In the rows, zero is written as 128.
The same turns and mirrors carry the whole set onto itself, and each row onto the other rows of its family. Which rows share a family with each named row? Give them in list order.
These 30 rows form 5 families of 6 rows each.
balav: [125 107 117 153 137  94 153 130 111]
toput: [162 109 120 134 122 114 153 111  89]
Bof: [139 138 161 120 150 147 129 114 126]
Lov: [145 115 142 148 121 104 169 124  96]
pemom: [138 133 162 132 160 154 145 119 100]
Tak: [134 115 118 120 137 107 136 104  78]
mame: [150 168 147 137 115 113 146 124  97]
teke: [121 149 115 146 166 139 139 153 109]
nuf: [165 169 131 152 145 121 137 117 105]
telod: [141 137 102 116 129 136 144 156 126]
ful: [125 109 114 154 137 145 137 151 134]
Deru: [148 160 153 155 149 150 136 124  94]
nezas: [121 167 135 147 152 133 129 130  84]
kinef: [134 130 129 160 148 131 123 129 150]
parif: [117 133 153 136 134 142 124 132 142]
poz: [143 145 140 131 143 140 105  97 110]
Nenum: [133 149  93 141 129 136 115 143 122]
detis: [145 117 104 101 119 125 139 132 114]
pigeb: [ 99 113 119 152 138 119 127 141 122]
lonil: [102 125 147 148 132 151 129 143 119]
zag: [130 125 109 136 142 146 156 164 114]
ral: [149 143 156 140 135 138 131  99  81]
Ronaz: [121 138 119 149 139 163 123 151 117]
gutip: [130 102 111 115 114 127 145 129  91]
sete: [163 113 101 125 139 115 136 112 117]
Zubur: [136 157 149 141 121 130 146 123  72]
Luva: [142 132 146 129 165 121 140 100  85]
lifad: [143 128 122 153 108  95 127 108 114]
dad: [150 138 144 143 110  95 157 122 113]
niz: [139 103 110 147 105 110 146 128 103]

The rest of the family of nezas: balav, Tak, teke, pigeb, Luva
The rest of the family of sete: nuf, kinef, poz, Nenum, lifad
The rest of the family of Ronaz: toput, ful, Deru, ral, niz

The same turns and mirrors carry the whole set onto itself, and each row onto the other rows of its family. Which rows share a family with each named row? Give them in list order.
These 35 rows form 7 families of 5 rows each.
Denaf: [ 81 112 124 172 128 155 129 103 137 121 142 118]
Vipo: [ 81 106 120 172 140 162 146 104 126 123 144 107]
vop: [136 112 126 139 137 148 128 113 125 135 155 155]
Reko: [101 148 153 137 152 196 138 139 142 109 193 121]
Ruzop: [121 148 121 138 179 145 148 128 149 117 204 124]
ramok: [104 110 139 161 140 134 142 100 132 118 124 123]
takop: [125 166 132 132 175 156 147 129 145 119 187 144]
Tenu: [ 90 132 139 168 161 183 163 134  98 103 170 109]
semo: [ 97 147 142 128 170 194 148 133 141 122 193 122]
Vum: [ 81 128 135 159 145 184 147 139 113  84 160 113]
gitol: [102 160 143 160 159 178 161 135 141  98 190 105]
seko: [126 100 121 138 143 155 139 102 125 141 148 141]
gug: [138 132 111 131 160 152 128  98 130 125 162 152]
sonur: [ 89 133 141 182 140 146 135  99 118 105 138 110]
fod: [126 135 130 128 156 142 130  99 149 132 146 153]
Mufa: [111 159 160 141 165 166 138 127 154 113 197 111]
gekal: [111 129 126 122 180 139 144 125 142 144 182 141]
piz: [ 88 131 148 175 151 163 152 141  97  96 164 114]
gifos: [130 128 126 155 133 145 122  88 136 128 145 137]
ledag: [117 104 107 135 137 140 129 116 145 126 153 144]
Fos: [ 91 105 110 166 132 153 140 120 118 103 138 124]
dap: [102 124 151 177 136 171 161 120 121  95 149  99]
Rovo: [113 135 150 155 141 182 147 131  99 103 165  89]
pegaf: [ 87 119 131 162 145 134 133 109 113 120 138  94]
riv: [ 98 160 134 136 161 173 136 131 146 119 197  93]
vebe: [ 90 142 140 129 168 176 145 152 140  97 191 122]
gupa: [103 148 169 164 152 177 147 127 111  93 167 104]
gar: [ 95 116 155 165 157 161 153 119 104  90 145 100]
lefu: [107 140 131 132 171 132 135 136 150 133 193 140]
garu: [140 145 135 138 163 128 135 116 143 133 183 140]
dof: [132 151 121 124 173 137 133 126 120 134 181 130]
Bor: [120 126 126 114 165 149 138 141 148 122 185 146]
Kefo: [ 90 115 122 155 149 148 126  86 133 114 129 125]
zosuk: [107 135 153 145 158 190 153 130 141  95 190  95]
rimo: [122 125 122 127 139 156 114  94 132 138 143 126]

The rest of the family of gifos: sonur, Mufa, gupa, garu
The rest of the family of dap: ramok, takop, gitol, fod
The rest of the family of Reko: Denaf, vop, piz, lefu
The rest of the family of Fos: Vum, ledag, vebe, Bor
The rest of the family of gar: Ruzop, gug, Kefo, zosuk
The rest of the family of Vipo: Tenu, semo, seko, gekal

The same turns and mirrors carry the whole set onto itself, and each row onto the other rows of its family. Which rows share a family with each named row? Give them in list order.
These 36 rows form 9 families of 4 rows each.
Tuvap: [106 163 106 120 149 173 133 124  87]
toza: [156 134 107 113 140 134 149 111 126]
leze: [142 132 103 109 147 135 160  99 123]
poped: [ 91 134 108 119 150 194 130 154 129]
fusiz: [125 105 113 119 139 156 145 157 154]
numu: [100 133 112 123 154 181 127 167 138]
fesit: [133 104 102 116 151 155 154 149 154]
Fef: [143 134 112 111 149 134 158  98 122]
vanag: [ 87 132 104 112 147 193 134 152 123]
ker: [150 135 104 114 145 138 161 104 118]
tivu: [110 164 108 121 147 174 141 110  90]
falud: [148 146 113 123 137 138 161 107 112]
Gasid: [117 165 114 122 149 158 135 110  89]
sif: [133 109 107 113 142 160 137 154 157]
kidiv: [112 160 108 121 143 175 139 110  85]
zuki: [121 166 114 121 139 168 133 109  93]
kek: [ 95 131 111 117 156 184 125 159 138]
zuf: [105 157 116 121 140 175 145 109  89]
Gase: [124 103 100 106 150 155 149 147 155]
Ganol: [ 97 142 112 120 141 194 121 152 123]
biga: [134 107 115 117 144 150 152 139 159]
raza: [ 92 129 107 118 150 192 124 155 125]
Dagib: [140 115 114 119 147 144 149 141 160]
dem: [108 166 111 124 151 175 144 110  92]
ruli: [150 129 106 116 142 139 158 102 119]
lalo: [105 160 109 116 143 172 146 105  91]
Furi: [ 88 141 121 125 146 186 123 152 123]
bita: [149 140 108 121 136 139 162 106 108]
tenim: [129 102 104 109 157 149 147 148 150]
Gosa: [131 101 107 114 150 154 143 145 156]
sefo: [ 91 132 110 124 148 194 136 155 128]
Gize: [149 136 103 118 152 137 161 105 116]
vof: [131 104 102 112 148 157 151 148 158]
tov: [108 168 110 126 144 175 136 131  90]
suzum: [153 130 107 119 142 128 156 116 118]
fis: [ 90 128 107 117 146 188 134 160 121]

The rest of the family of kek: Tuvap, biga, bita
The rest of the family of falud: numu, Dagib, tov
The rest of the family of fusiz: Gasid, Furi, suzum
The rest of the family of tenim: Fef, zuf, fis
The rest of the family of zuki: toza, sif, Ganol

The same turns and mirrors carry the whole set onto itself, and each row onto the other rows of its family. Which rows share a family with each named row? Give them in list order.
These 32 rows form 4 families of 8 rows each.
nipi: [148 126 133 151 125 158 143 112 140 128 107  99 129 139 106 122 151]
pidi: [133 164 119 117 107 158 123 115 156 118 163 141 107 135 118 103 142]
nub: [131 158 120 113  93 166 126 123 154  99 161 140 107 148 126 100 152]
ligon: [121 113  89  96 102 133 141 145 121  88 156 155 105 158 134 146 118]
Binav: [128 150 126 116 109 152 133 122 153  84 159 135  93 124 133 100 145]
zuti: [127 103 115 126 121 135 155 127 114 135 106 132 140 178 116 164 132]
Liraz: [141 133 100 128  92 132 151 106 152 130 129 165 135 137 143 151 147]
kunon: [139 145 140 144 129 154 143 103 140 125 111 107 132 142 118 123 167]
nerem: [125 139 129 147 120 163 157  90 142 132 130  95 129 143 125 120 146]
Keb: [117 131 113 131 105 151 184 109  99 107 144 146 104 156 115 125 166]
Mef: [134  93 126 116 139 131 146 122 117 132  97 132 124 156 112 159 135]
kuli: [120 120 126 137  97 132 186 109 114 109 145 147 102 164 105 138 162]
Sabe: [126  89 124 127 125 129 165 131 109 102 105 124 122 167 131 160 134]
Neme: [106 107 138 134 131 161 137 136 121  76 139 108 104 167 104 138 142]
vure: [129 118 114 126 120 150  91 138 148 117 110 122 128 132 131 126 119]
mik: [129 149 148 138 113 159 148 106 147 147 121 109 131 143 120 128 151]
romaf: [126 101  98 109 114 128 142 140 124  80 142 160  91 162 127 134 116]
mated: [113 128 110  93 104 128 147 134 127  91 158 166  98 166 143 141 123]
zigov: [126 100 113 125 137 122 156 121 108 116 107 123 130 151 124 168 133]
savo: [101 119 132 125 136 163 140 135 119  91 132 108 107 161  92 110 134]
farol: [118 126 132 112 139 157 133 140 109  85 138  98 104 165 110 117 138]
losiv: [110 134 110 137 118 155 186 110 120 109 146 133  93 163 118 120 165]
viko: [121 157 123 129  89 157 145 125 156  93 166 139  98 146 135 102 134]
bufen: [149 147 105 107  99 126 150 112 144 145 126 158 128 136 144 125 136]
supir: [139 128 110 135  99 127 163 115 148 143 132 165 145 147 139 139 144]
navib: [125 137 125 114 110 138 195 109 120 104 156 145 104 170 119 138 154]
vobo: [130 118 110  95 111 127 130 157 124  87 132 172 100 159 123 146 128]
leb: [136 132 123 108 133 154 102 138 158 117 119 123 118 142 140 127 104]
pak: [153 130 115 115  94 124 151 112 155 134 132 162 115 142 154 151 134]
puzi: [119 127 130 108 131 162 123 133 120  77 131 103  85 156 110 124 132]
gerim: [146 122 132 105 111 132  99 138 147 112 118 134 134 138 131 144 111]
kanid: [141 126 119 108 129 137 100 140 162 108 124 115 136 144 135 140 120]

The rest of the family of vobo: Binav, zuti, nerem, Neme, vure, bufen, navib
The rest of the family of leb: Mef, kuli, mik, romaf, savo, viko, pak
The rest of the family of losiv: nipi, pidi, Sabe, mated, supir, puzi, gerim

The same turns and mirrors carry the whole set onto itself, and each row onto the other rows of its family. Which rows share a family with each named row? Give them in list order.
These 32 rows form 4 families of 8 rows each.
gadu: [ 93 117  80 131 100 132  98 121 126 140  96  99 147 110 144 130 145 147
 129 130 137 126  94 121]
kazos: [131  95 135 112 144 110 148 144 117 100 139 137 149 115 145 127 129 117
 121 103 138 123 111 140]
Pefol: [106  89 141 165 128 117 121  95  87 125 118  98 141 103 150 121 136 125
 135 143 117 160 126 107]
Dila: [104  89 128 169 130 108 120 125  99 149 119 100 142 104 128 104 108 145
 139 139 118 135 134 111]
kanes: [ 84 119 129 137 136 107 147 114 122 119  76 123 148 126 115 150 150 132
 170 126 117  95 102 164]
geku: [ 97  85 124 122 109 126 111 128 144 125 123 101 161 111 159 152 143 124
 136 137 152 142  82 170]
zal: [ 92  90 148 138 104 140 111 142 155 125 142 102 156  96 161 134 120 128
 135 140 141 123  88 152]
Losun: [ 95  99  87 122 103 140 122 137 130 138  94 103 136 111 128 121 141 139
 103 131 130 115 101 110]
vuna: [112  91 149 123 109 121 146  88 120 147  98  81 115 112 119 137 147 137
 152 151 110 140 116 163]
sasiv: [ 79 119 134 154  89 119 126 113 119  95 136  88 161 130 112 165 137 106
 165 132 113 127 135 122]
mig: [ 98  84 148 148 113 112 138 108 132 157 111  87 129 121 101 118 115 141
 158 158 120 131 124 170]
zatu: [104 114 106 133 103 146 106 135 133 152 113  89 137  92 137 111 121 146
 122 131 123 106 103 116]
mopof: [135 148 117 109 111 123 150 103 132 107 134  90 139 118  99 124 140 110
 138 114 119 124 145 145]
sol: [ 99  78 147 139 113 119 147  91 123 147 107 100 120 144  93 121 145 132
 139 159 120 131 123 157]
Depe: [ 92  77 121 167 128 113 127 116  96 133 111 114 145 128 124 111 132 134
 123 146 124 145 127  99]
vopi: [ 76 105 147 153 100 133 129 113 117  93 144 120 159 150 112 157 141 106
 155 119 122 103 118 125]
Fetu: [127 140 145 124 112 141 131  99 141 118 158 101 142 126 106 106 121 112
 142 111 128 109 127 153]
limev: [115 109 134 118 151 103 159 123 122  85 122 126 164 100 150 133 125 109
 138 115 133 143 117 154]
kiso: [141 100 131 116 150 108 131 123 113 114 133 117 162 108 145 130 135 116
 131 101 148 139 111 164]
zaga: [126 112 145 121 147 124 141 131 130 108 140 133 150  97 152 114 110 125
 141 100 134 114 103 155]
moke: [ 97 125  96 123 114 149 119 108 120 122  91  94 139  89 146 118 143 130
 110 121 121 121 103 109]
nilu: [117 103 145 146 126  99 141  91 122 147 101 100 125 134 108 121 155 138
 160 161 122 139 120 165]
bam: [ 74 108 119 128 122 110 149 118 105 114  79 117 139 109 128 162 133 140
 171 115 103 104 114 142]
Pego: [134 130 131 111 104 139 136 115 131 111 154 105 134 138 102 129 147 109
 125 105 125 102 127 136]
Podag: [ 76 100 128 125 129 120 158 108 111 120  85 135 136 138 104 142 135 135
 157 113 112  93 110 146]
kan: [ 70 112 120 134 124 120 147 116 128 129  90 117 146 120 102 128 106 144
 171 115 112  85 115 158]
duf: [ 72 123 140 166 111 130 123 109 125 101 144 114 170 134 108 133 111 111
 166 119 121 103 127 130]
memav: [110 106 112 171 124 103 108 102  99 138 113 106 142 126 130 111 144 140
 141 145 125 153 128 105]
kop: [142 140 124 129 120 131 118 105 119 118 147  88 156 124 104 132 154 100
 127 101 133 111 130 141]
nonu: [100  72 137 124 103 130 127 150 153 122 133 106 153 115 148 144 142 120
 113 148 147 137  91 151]
lon: [ 82 129 135 163 112 128 114 115 122  99 129 101 174 132 109 164 150 103
 159 118 125  96 113 133]
vuka: [ 88 101 136 124  99 144 129 118 158 103 120  92 160 101 154 145 144 108
 124 149 141 139  91 159]

The rest of the family of lon: gadu, kanes, geku, kiso, nilu, memav, kop
The rest of the family of sol: kazos, Losun, Depe, vopi, Pego, Podag, nonu

The same turns and mirrors carry the whole set onto itself, and each row onto the other rows of its family. Which rows share a family with each named row? Give them in list order.
These 40 rows form 5 families of 8 rows each.
saro: [136 107 131 152 172 135 136 154 129 146 121 101 163 137 134 134]
vemu: [113 135 133 152 163 101 140 179 104 103 141 149 140 156 141 117]
bokis: [130 165 122 139 124 140 124 166 114 122 164 144 122 105 185 106]
Futo: [135 144 133 143 128 154 125 135 140 148 129 104 146  94 178 133]
foti: [120 148 146 149 131 147 136 132 149 168 132 109 152 111 171 130]
bif: [122 150 151 153 139 159 119 126 131 155 117 118 140 103 171 127]
vurup: [117 111 140 156 168 116 143 148 130 132 107 106 161 143 134 141]
ruza: [124 175 122 151 142 137 126 171 119 111 148 153 111 109 185 123]
Rilon: [125 133 111 144 152 115 139 146 118 129 109 111 152 118 175  73]
nukid: [127 132 137 166 147 116  91 179 146 118 131 113 155 119 187 130]
ruz: [115 173 120 144 126 134 135 164 117 112 155 142 123 101 186 118]
gisa: [129 185 123 151 131 127 140 159 112 134 157 142 121 107 178 114]
Duk: [123 142 135 129 150 141 184 138 118 125 117 139 129 129 135 121]
Gema: [118 147 134 147 130 149 127 126 141 159 124 110 140 116 169 152]
sutaf: [125 141 167 149 151 130 129 176 134 125 155 130 151 117 149 169]
seris: [130 141 128 174 159 101  95 162 121 114 134 104 162 114 182 123]
resiz: [108 136 130 130 146 152 183 148 104 130 136 143 141 124 151 129]
riri: [129 148 143 151 126 157 127 125 136 152 123 115 157 106 172 134]
Kigi: [118 128 122 147 164  96 138 187 106 102 149 139 129 143 147 112]
tuga: [116 135 137 122 131 155 168 147 121 141 135 145 125 134 134 127]
Rin: [121  94 142 147 162 126 127 152 130 122 113 106 164 142 142 136]
Leba: [138 148 150 162 149 133 129 158 132 119 160 151 157 116 143 167]
kup: [142 142 131 167 143 100  81 161 140 124 134 108 144 126 167 122]
Dopo: [122 136  97 149 139 125 135 134 110 130 117 121 131 129 167  79]
bem: [123 126 111 146 152  95 143 186 109 102 155 132 144 147 146 123]
novo: [110 132 114 134 144 122 136 154 112 139 110 102 130 132 174  82]
fezi: [128 130 128 150 162 107 137 186 102  96 148 143 146 134 148  97]
vus: [113 137 107 151 138 122 138 146 133 138 111 114 150 135 180  77]
kimo: [120 142 152 151 142 140 126 166 126 125 161 140 136 133 142 176]
nadus: [134 142 156 147 151 133 128 164 110 115 160 134 136 114 136 173]
Kom: [110 172 133 143 115 121 130 156 116 110 151 148 123 112 185 114]
Kosam: [121 148 128 131 144 141 175 133 102 137 139 139 132 129 131 123]
poziz: [114 135 110 155 148 128 133 143 107 132 113 108 137 129 178  76]
vovi: [119 132 122 134 141 155 180 147 108 140 131 146 131 126 136 123]
fov: [136 104 146 154 164 121 129 147 125 145 118 108 163 148 132 129]
sidev: [126 131 119 147 162 106 132 179  94  86 141 142 134 138 147 121]
sesig: [121 105 141 146 148 118 140 138 123 145 122 100 177 138 136 127]
mevar: [122 136 128 167 144 117  81 171 126 127 155 108 156 118 179 127]
fav: [134 145 153 143 144 127 131 168 137 123 159 144 150 119 141 172]
tepu: [129 145 141 166 149 102  88 164 134 114 141 105 155 123 182 123]

The rest of the family of riri: ruz, Kigi, poziz, vovi, fov, fav, tepu
The rest of the family of vurup: bokis, foti, Rilon, nukid, kimo, Kosam, sidev
The rest of the family of Gema: gisa, Duk, Rin, fezi, vus, nadus, mevar

